50 stands for zero in the data rows.
Here are some points:
[41 58 59 60 58 57 68 61 51 44 62 57]
[47 45 41 47 40 41 41 43 43 44 43 42]
[45 50 53 46 53 46 48 64 45 44 54 54]
[43 54 52 42 43 45 43 61 44 44 59 57]
[55 50 41 52 54 40 50 40 57 48 45 43]
[45 42 41 42 42 41 38 43 42 41 42 42]
[53 52 54 45 52 99 51 49 67 42 62 50]
[43 47 40 43 41 41 43 42 39 42 41 42]
[42 50 65 43 44 46 56 70 43 49 59 70]
[43 52 58 50 74 60 58 65 53 46 62 59]
[59 43 40 47 47 42 48 43 56 54 45 43]
[41 45 58 45 49 48 52 56 41 44 57 56]
[78 60 46 83 39 43 43 47 45 60 51 50]
[85 99 53 99 41 48 99 60 50 53 47 60]
[67 52 45 50 46 64 46 46 52 60 51 51]
[67 54 59 53 57 53 47 49 59 65 46 52]
[66 48 51 52 52 46 43 49 50 78 50 49]
[53 45 41 41 52 44 46 40 49 52 43 42]
16 more points follow, each with its number after it:
[42 43 41 46 42 45 42 42 43 44 41 40] 0
[43 55 60 47 49 48 45 56 44 44 53 60] 1
[48 65 60 85 54 52 99 56 73 58 61 55] 2
[64 43 40 55 44 41 50 41 43 62 46 40] 3
[43 43 43 48 39 46 41 42 42 42 41 42] 4
[44 54 58 60 42 45 44 60 41 43 54 62] 5
[42 48 58 41 55 55 52 57 45 44 53 66] 6
[41 44 59 41 57 48 47 57 45 43 57 58] 7
[47 43 41 46 45 46 40 41 44 44 43 40] 8
[41 40 39 46 41 39 41 43 39 41 42 42] 9
[41 43 61 39 53 57 38 54 49 40 54 62] 10
[44 45 56 48 49 47 50 59 41 44 55 55] 11
[51 45 44 52 53 43 50 39 62 49 47 42] 12
[42 42 43 39 48 43 41 42 40 41 43 42] 13
[43 42 44 50 39 39 43 41 39 43 43 42] 14
[51 52 43 47 48 50 44 41 69 51 45 40] 15
Which of these numbered points is nearest to each point below, ignoring the 2 directions in which the first points spread most? Its number follows each.
[56 50 55 54 44 55 49 56 53 48 54 57] > 10
[41 50 61 44 47 49 42 55 43 42 59 58] > 1
[40 53 60 48 42 48 56 56 51 40 52 53] > 14
[55 68 51 62 69 73 52 50 70 62 65 58] > 15
[40 50 52 46 49 50 46 52 53 42 52 58] > 1
[53 59 60 50 49 45 64 57 64 53 50 57] > 12
[43 41 41 43 41 50 40 41 43 40 42 41] > 4
[46 47 56 41 46 48 38 66 41 42 52 56] > 1
